In the data rows, zero lies at 7.5, halfway between 7 and 8.
Each row has a hidden score. How much does it go up from the first row of each pair to the second? 20 means little or no change, 40 a big rise and 0 a big fall. The score is a weighted sum of the row's numbers plus the product of two more (or one squared), each taken from its middle value.
np.array([7, 8, 10, 5, 13, 8, 7, 11, 12, 10])
np.array([6, 9, 6, 12, 14, 4, 4, 8, 7, 6]) ~ 13
np.array([10, 10, 10, 7, 11, 8, 6, 7, 14, 10])
np.array([9, 12, 2, 6, 12, 6, 10, 1, 10, 11]) ~ 31
np.array([11, 9, 6, 7, 6, 3, 6, 7, 6, 4])
np.array([9, 8, 8, 6, 9, 8, 7, 8, 8, 7]) ~ 17
np.array([10, 9, 11, 6, 6, 10, 8, 10, 8, 8])
np.array([5, 6, 7, 7, 0, 13, 15, 2, 7, 10]) ~ 25
np.array([13, 6, 9, 7, 9, 7, 6, 9, 10, 9])
np.array([7, 10, 8, 4, 14, 11, 9, 14, 15, 10]) ~ 35
np.array([13, 4, 12, 3, 9, 4, 4, 9, 12, 8])
np.array([0, 11, 8, 10, 8, 10, 9, 5, 3, 12]) ~ 33
np.array([9, 13, 6, 5, 9, 6, 8, 8, 9, 10])
np.array([7, 4, 9, 13, 6, 11, 1, 8, 4, 4]) ~ 16
np.array([11, 10, 7, 6, 6, 2, 11, 8, 8, 4])
np.array([9, 9, 6, 10, 9, 7, 3, 6, 7, 9]) ~ 19
np.array([10, 8, 6, 4, 7, 10, 13, 7, 9, 9])
np.array([7, 4, 11, 3, 9, 9, 7, 13, 11, 6]) ~ 23
np.array([7, 10, 8, 7, 15, 3, 6, 7, 10, 8])
np.array([11, 5, 12, 3, 6, 6, 8, 11, 9, 6]) ~ 17
np.array([6, 8, 6, 8, 7, 9, 8, 10, 8, 8])
np.array([2, 11, 4, 10, 14, 7, 7, 9, 9, 7]) ~ 23
np.array([10, 8, 7, 5, 12, 8, 8, 10, 13, 8])
np.array([10, 9, 9, 2, 4, 6, 9, 6, 8, 10]) ~ 22
np.array([13, 5, 6, 9, 7, 8, 3, 3, 6, 9])
np.array([9, 10, 7, 7, 10, 12, 10, 5, 8, 10]) ~ 17
np.array([11, 1, 14, 6, 7, 8, 4, 12, 7, 6])
np.array([9, 9, 10, 5, 9, 6, 7, 8, 9, 8]) ~ 23
np.array([4, 8, 7, 9, 10, 7, 5, 4, 7, 12])
np.array([10, 6, 9, 6, 5, 3, 8, 6, 8, 7]) ~ 17
np.array([15, 4, 9, 0, 6, 4, 6, 5, 8, 8])
np.array([10, 6, 13, 6, 9, 8, 8, 10, 12, 7]) ~ 20
np.array([6, 10, 5, 8, 7, 10, 8, 6, 7, 12])
np.array([11, 7, 7, 7, 7, 4, 7, 8, 11, 6]) ~ 18
np.array([7, 8, 6, 14, 8, 6, 2, 5, 5, 3])
np.array([6, 5, 5, 15, 6, 5, 6, 9, 4, 2]) ~ 19
np.array([5, 13, 5, 8, 9, 3, 12, 12, 8, 3])
np.array([9, 5, 7, 8, 1, 10, 10, 6, 3, 5]) ~ 21
np.array([12, 5, 8, 4, 3, 10, 8, 10, 11, 7])
np.array([11, 6, 10, 3, 14, 6, 8, 10, 13, 12]) ~ 21
np.array([9, 9, 5, 9, 4, 10, 8, 4, 6, 9])
np.array([8, 0, 6, 7, 5, 9, 1, 0, 2, 5]) ~ 29
np.array([9, 7, 8, 5, 4, 11, 11, 8, 6, 8])
np.array([3, 5, 9, 14, 5, 15, 8, 3, 1, 10]) ~ 21
np.array([10, 7, 6, 8, 10, 6, 4, 10, 7, 6])
np.array([5, 8, 9, 5, 7, 9, 13, 9, 7, 10]) ~ 26
np.array([10, 4, 12, 4, 3, 11, 8, 6, 7, 10])
np.array([12, 6, 9, 6, 4, 7, 8, 9, 7, 6]) ~ 18
np.array([9, 8, 8, 4, 7, 8, 6, 2, 5, 15])
np.array([8, 9, 7, 8, 12, 7, 3, 8, 10, 8]) ~ 19
np.array([7, 4, 6, 11, 1, 15, 5, 3, 7, 6])
np.array([4, 5, 9, 9, 0, 12, 6, 2, 5, 9]) ~ 16
np.array([8, 6, 6, 7, 9, 5, 6, 6, 9, 8])
np.array([4, 5, 6, 10, 9, 7, 1, 7, 7, 4]) ~ 21
np.array([9, 7, 9, 6, 8, 10, 8, 7, 11, 10])
np.array([7, 6, 12, 6, 12, 9, 6, 5, 8, 14]) ~ 24
np.array([7, 10, 9, 4, 10, 8, 7, 7, 8, 10])
np.array([6, 6, 9, 9, 10, 10, 7, 3, 8, 8]) ~ 17
np.array([5, 8, 8, 11, 7, 9, 6, 7, 5, 8])
np.array([1, 7, 10, 6, 13, 6, 8, 6, 10, 10]) ~ 26
np.array([12, 10, 6, 3, 12, 2, 9, 13, 15, 1])
np.array([5, 6, 3, 12, 5, 8, 4, 8, 7, 8]) ~ 25
np.array([13, 4, 7, 1, 13, 6, 0, 12, 14, 10])
np.array([8, 8, 4, 6, 1, 7, 9, 4, 5, 7]) ~ 33
np.array([1, 4, 11, 13, 7, 15, 3, 9, 4, 13])
np.array([7, 5, 8, 12, 9, 7, 2, 9, 7, 6]) ~ 5
np.array([9, 11, 6, 5, 2, 8, 14, 10, 6, 10])
np.array([4, 7, 7, 12, 13, 8, 5, 8, 8, 7]) ~ 20
np.array([5, 9, 6, 9, 10, 8, 8, 10, 8, 7])
np.array([9, 10, 5, 7, 8, 6, 8, 5, 10, 10]) ~ 22
np.array([11, 7, 6, 5, 7, 7, 9, 2, 8, 8])
np.array([7, 7, 10, 6, 8, 8, 11, 7, 10, 8]) ~ 12
np.array([7, 11, 7, 5, 9, 7, 8, 8, 12, 9])
np.array([9, 10, 10, 3, 7, 11, 11, 10, 11, 10]) ~ 22
np.array([9, 2, 8, 11, 1, 4, 2, 7, 4, 3])
np.array([3, 9, 6, 8, 7, 10, 8, 3, 5, 10]) ~ 23
np.array([7, 4, 6, 12, 4, 6, 4, 10, 4, 3])
np.array([2, 10, 5, 9, 5, 9, 10, 9, 8, 7]) ~ 25
np.array([5, 7, 8, 7, 9, 9, 6, 2, 6, 9])
np.array([0, 6, 6, 12, 9, 15, 13, 7, 8, 10]) ~ 20
np.array([10, 4, 12, 4, 6, 11, 4, 10, 8, 9])
np.array([3, 7, 11, 7, 10, 12, 8, 9, 4, 11]) ~ 31
np.array([13, 9, 7, 7, 8, 5, 12, 2, 10, 5])
np.array([4, 8, 8, 11, 9, 6, 4, 3, 6, 6]) ~ 13
np.array([8, 5, 12, 4, 12, 6, 8, 11, 8, 7])
np.array([9, 7, 12, 5, 7, 10, 7, 3, 6, 10]) ~ 19
np.array([5, 7, 9, 15, 12, 11, 5, 10, 9, 9])
np.array([8, 8, 10, 8, 12, 6, 3, 12, 7, 5]) ~ 21
np.array([7, 10, 6, 7, 4, 7, 10, 5, 9, 9])
np.array([12, 14, 8, 3, 8, 15, 12, 7, 1, 8]) ~ 19
np.array([3, 3, 11, 11, 2, 15, 7, 4, 5, 12])
np.array([13, 11, 6, 8, 7, 4, 9, 9, 8, 5]) ~ 16
np.array([9, 11, 6, 8, 10, 4, 10, 10, 9, 6])
np.array([13, 1, 10, 3, 7, 4, 10, 9, 8, 8]) ~ 15
np.array([9, 6, 6, 6, 6, 9, 9, 12, 9, 7])
np.array([7, 8, 8, 7, 6, 11, 10, 10, 6, 10]) ~ 23
np.array([5, 3, 6, 11, 4, 7, 3, 4, 4, 6])
np.array([7, 9, 5, 5, 12, 5, 5, 3, 13, 10]) ~ 21
np.array([9, 10, 7, 3, 7, 6, 12, 6, 7, 11])
np.array([4, 10, 6, 9, 7, 10, 11, 11, 7, 10]) ~ 23
np.array([6, 8, 5, 11, 11, 5, 7, 13, 9, 3])
np.array([7, 8, 7, 10, 7, 7, 3, 10, 9, 8]) ~ 22
np.array([9, 8, 6, 10, 5, 9, 5, 3, 3, 11])
np.array([4, 6, 9, 7, 8, 9, 8, 8, 5, 10]) ~ 21
np.array([8, 7, 7, 5, 2, 8, 7, 5, 7, 8])
np.array([11, 1, 12, 3, 6, 7, 6, 6, 7, 7]) ~ 13
np.array([7, 8, 8, 10, 3, 11, 4, 5, 5, 8])
np.array([11, 5, 6, 6, 0, 4, 11, 6, 5, 3]) ~ 29
np.array([8, 9, 5, 8, 8, 5, 8, 4, 5, 9])
np.array([9, 5, 7, 6, 10, 6, 7, 8, 11, 6]) ~ 17
np.array([7, 4, 6, 10, 4, 8, 7, 6, 2, 4])
np.array([5, 6, 8, 12, 9, 9, 3, 6, 5, 6]) ~ 17
np.array([9, 9, 8, 3, 7, 7, 9, 5, 9, 10])
np.array([5, 13, 4, 9, 9, 7, 15, 10, 9, 4]) ~ 21
np.array([10, 7, 6, 8, 6, 3, 6, 5, 3, 5])
np.array([7, 6, 11, 3, 8, 13, 8, 12, 10, 12]) ~ 28
np.array([10, 9, 7, 4, 11, 5, 6, 10, 10, 9])
np.array([6, 10, 5, 7, 14, 2, 5, 9, 8, 9]) ~ 21
np.array([2, 7, 6, 13, 7, 8, 3, 13, 2, 5])
np.array([4, 5, 11, 7, 6, 12, 8, 12, 5, 9]) ~ 27
np.array([5, 11, 6, 8, 9, 10, 10, 5, 9, 9])
np.array([10, 13, 0, 10, 7, 4, 9, 5, 13, 6]) ~ 37
np.array([8, 8, 10, 8, 9, 5, 7, 9, 7, 6])
np.array([9, 10, 6, 6, 12, 0, 6, 0, 10, 10]) ~ 29
np.array([5, 7, 8, 9, 6, 13, 3, 6, 5, 12])
np.array([9, 5, 8, 7, 5, 7, 8, 4, 6, 12]) ~ 16
np.array([11, 7, 5, 6, 6, 3, 9, 6, 9, 7])
np.array([9, 8, 8, 5, 7, 10, 11, 10, 11, 9]) ~ 13
np.array([7, 6, 4, 11, 5, 4, 6, 10, 5, 4])
np.array([6, 5, 8, 11, 4, 5, 9, 10, 12, 10]) ~ 17
np.array([7, 4, 7, 15, 7, 8, 4, 8, 4, 4])
np.array([3, 10, 4, 12, 10, 5, 9, 9, 5, 3]) ~ 24
np.array([6, 3, 15, 6, 10, 11, 1, 9, 8, 11])
np.array([7, 11, 8, 5, 7, 4, 9, 10, 7, 10]) ~ 8
np.array([6, 7, 10, 8, 6, 8, 7, 3, 9, 7])
np.array([9, 7, 7, 7, 9, 5, 7, 4, 5, 7]) ~ 19
np.array([14, 8, 8, 9, 7, 10, 9, 4, 9, 9])
np.array([7, 4, 9, 8, 4, 8, 12, 11, 9, 9]) ~ 18
np.array([6, 8, 7, 8, 9, 6, 9, 6, 8, 7])
np.array([6, 6, 10, 5, 7, 12, 10, 14, 9, 11]) ~ 28
np.array([11, 6, 7, 6, 4, 6, 8, 5, 6, 7])
np.array([9, 8, 7, 4, 6, 10, 8, 7, 10, 11]) ~ 19
np.array([8, 7, 9, 6, 9, 6, 9, 10, 7, 7])
np.array([8, 14, 1, 8, 5, 1, 15, 10, 6, 5]) ~ 28
np.array([7, 10, 6, 9, 12, 8, 8, 15, 11, 6])
np.array([12, 4, 9, 4, 9, 7, 8, 7, 10, 8]) ~ 16
np.array([9, 3, 9, 5, 10, 7, 4, 7, 8, 6])
np.array([5, 7, 8, 11, 5, 10, 6, 6, 4, 9]) ~ 23
np.array([12, 8, 7, 2, 5, 7, 9, 5, 10, 8])
np.array([3, 9, 10, 4, 15, 7, 5, 12, 13, 4]) ~ 28
